A =
[[127 120 135 128]
 [129 131 130 135]
 [128 125 133 130]
 [116 125 137 140]
 [129 134 129 135]
 [121 128 128 140]
 [130 141 127 137]
 [134 115 119 142]
 [124 125 119 133]
 [136 131 105 129]
 [153 132 142 135]]
The top-left entry? 127
The last entry of the smallest entry's row -> 129
The last entry, reading row by row? 135
The entry directly above 116? 128
The entry directly above the largest entry? 136
The entry directly below the smallest entry is 142
The bottom entry of the column that holds the largest entry is 153
The second entry, reading row by row? 120
The smallest entry in the first column -> 116
The 2nd entry on the diagonal from the top-right corner -> 130
The fifth entry, reading row by row: 129
The entry just right of 153? 132
The smallest entry in the last column? 128
The minimum? 105
The 2nd smallest entry? 115
The entry directly above 105 is 119
The entry just right of 120 -> 135
The entry just left of 105? 131

Questions about the grid below. Rows and columns are numbered from 1.
1) Find the bottom-right entry.
2) Find the entry just left of the largest entry.
3) Find the entry at row 1, column 3.
4) Find the entry at row 1, column 2.
5) Find the entry directly above the smallest entry.
6) Find the entry directly below the largest entry.
7) Find the entry directly above the largest entry.
8) Find the bottom-left entry.
[[125 118 130 133 129 133 126 126 116 115 117 118 112]
 [135 124 132 131 128 124 131 117 123 102 120 120 135]
 [118 124 121 127 127 126 130 129 144 133 140 124 122]
 [115 141 131 133 136 132 131 127 129 122 118 118 125]
 [129 126 123 128 126 135 131 135 127 145 139 148 116]
 [129 126 137 135 131 130 136 131 126 127 115 130 113]]
1) 113
2) 139
3) 130
4) 118
5) 115
6) 130
7) 118
8) 129

Questions about the row below.
1) Which number is the third entry from the right?
2) Which number is the second entry from the left?
3) Which number is the entry just right of 135?
[132 148 122 121 134 135 115 140 107 127 133 141 150]
1) 133
2) 148
3) 115

a =
[[120 133 130 134 112 117 136 124 125 126 133 124 131 134 132 130]
 [119 134 141 137 113 112 144 147 122 127 136 121 130 135 140 123]
 [127 127 126 131 127 133 131 121 130 127 130 130 128 125 128 123]
 [121 125 129 122 117 125 130 122 125 128 127 129 124 125 128 136]
 [139 136 129 131 140 130 124 146 131 138 136 126 133 132 129 113]
 [140 127 111 131 142 146 120 110 131 131 127 133 133 123 119 121]
 [130 121 122 121 118 131 128 103 131 131 123 135 125 126 122 140]
 [131 124 121 131 130 133 128 116 129 127 122 134 126 125 126 133]
 [118 130 136 129  98 110 142 127 122 128 131 123 122 134 133 142]
 [128 131 119 132 131 142 128 103 129 119 130 126 131 122 126 121]
 [137 127 122 120 117 126 128 120 131 138 132 135 122 133 119 137]
 [131 131 133 132 114 122 136 133 128 134 136 125 129 136 129 129]
 [127 129 131 129 132 128 128 135 125 124 129 124 128 128 132 124]]
Counting starts at 1.
The bottom entry of the column that holds the largest entry is 135
The entry in the bottom-right corner?
Answer: 124
The entry directly above the largest entry?
Answer: 124
The entry in the bottom-left corner?
Answer: 127
The entry just left of the smallest entry is 129
The entry in the top-right corner: 130
The entry in row 1 and column 1?
Answer: 120
The entry in row 3 and column 3: 126
The entry just right of the smallest entry -> 110
The entry in row 1 and column 2?
Answer: 133
The entry directly above the smallest entry?
Answer: 130
The entry at row 1, column 3 -> 130
The top entry of the column that holds the smallest entry -> 112
The entry in row 3 and column 1 is 127
The entry in row 2 and column 1 is 119
The entry at row 2, column 2: 134
The entry directly below 144?
Answer: 131
The bottom entry of the column that holds the smallest entry -> 132

[[127 112 134 132 130 125 130 141 139 121 126 127 126 118]
 [130 146 118 121 125 126 124 113 124 140 131 134 131 139]
 [131 128 128 125 112 116 143 139 137 134 130 129 135 115]
 [127 101 139 135 130 124 134 151 144 116 125 124 125 109]
 [129 107 133 130 121 114 138 149 151 125 127 129 129 107]
 [125 104 141 138 134 132 131 147 133 112 124 120 123 115]
 [129 148 124 124 124 134 129 115 111 134 130 127 132 139]
 [124 102 141 139 138 134 128 147 134 110 123 120 122 116]
 [125  99 139 137 136 128 128 148 143 113 124 124 122 113]
 [133 133 119 119 110 108 138 131 146 144 132 137 136 118]
 [127 140 128 129 133 139 123 117 110 127 128 125 127 141]
 [133 135 119 118 109 107 140 131 146 145 132 137 136 118]
 [126 132 128 130 139 139 118 118 116 124 127 126 124 140]
 [123 123 131 134 150 145 109 117 116 116 125 125 118 143]
 [129 148 123 124 123 132 130 116 113 135 130 128 132 138]
 [131 126 126 125 117 117 137 136 140 134 129 131 132 117]]
Counting starts at 1.
Read off the bottom-right entry.
A: 117
The top-right entry: 118
Read off the entry in row 1 and column 1.
A: 127
The entry at row 3, column 1: 131
Read off the entry at row 2, column 2.
A: 146
The entry in row 1 and column 3: 134
The entry in row 2 and column 3 is 118
Read off the entry in row 1 and column 2.
A: 112
The minimum -> 99
Read off the entry in the bottom-left corner.
A: 131
Read off the bottom entry of the column that holds the smallest entry.
A: 126
Read off the entry in row 3 and column 2.
A: 128
The entry in row 2 and column 1 -> 130
Read off the entry directly below the smallest entry.
A: 133

Questions about the array below.
1) Report the bottom-right entry.
2) Report the fifth-last entry, reading row by row.
3) Report the third entry in reading order.
4) Report the 1st entry in reading order.
5) Report the bottom-left entry.
6) Report the last entry in the row that holds the smallest entry.
7) Report the fourth entry in reading order.
8) Report the second-last entry, reading row by row.
[[130 131 119 147 118 126 142 129 124 145 121]
 [134 129 119 136 124 131 139 124 135 145 122]
 [126 128 119 135 119 129 137 131 130 153 121]]
1) 121
2) 137
3) 119
4) 130
5) 126
6) 121
7) 147
8) 153

x =
[[127 131 125 130 132]
 [135 124 134 125 132]
 [135 123 135 122 137]
 [124 132 124 129 135]
 [156 107 157 104 149]
 [129 129 128 129 133]
 [150 112 151 110 149]
 [150 110 152 107 146]
 [148 111 150 109 146]
 [134 124 134 123 138]
 [142 118 144 116 141]
 [146 114 145 114 138]
 [152 108 154 106 149]
 [137 123 137 123 136]
 [149 112 152 109 152]
 [138 122 137 120 139]]
Rows and columns are numbered from 1.
Which number is the entry at row 1, column 3? 125
Which number is the top entry of the column that holds the smallest entry? 130
The entry directly below 141 is 138
The entry in row 1 and column 2 is 131
Which number is the entry just left of 141? 116
The entry at row 3, column 1 -> 135
Which number is the top-right entry? 132
The entry directly below the smallest entry is 129
Which number is the entry at row 1, column 1? 127
Which number is the entry just right of 118? 144
The entry directly below the largest entry -> 128
The entry in row 3 and column 3 is 135
The entry at row 2, column 1 is 135
Which number is the largest entry? 157
The entry just right of 142: 118
Which number is the entry just left of 106? 154
Which number is the entry in row 2 and column 3? 134
Which number is the entry in row 3 and column 2? 123
Which number is the bottom entry of the column that holds the smallest entry? 120
The entry in the bottom-left corner -> 138
Which number is the entry directly above 116? 123
The entry directly above 154 -> 145
Which number is the entry at row 2, column 2? 124
Which number is the entry in the bottom-right corner? 139
Which number is the entry directly below 142? 146
Which number is the entry directly above the smallest entry? 129
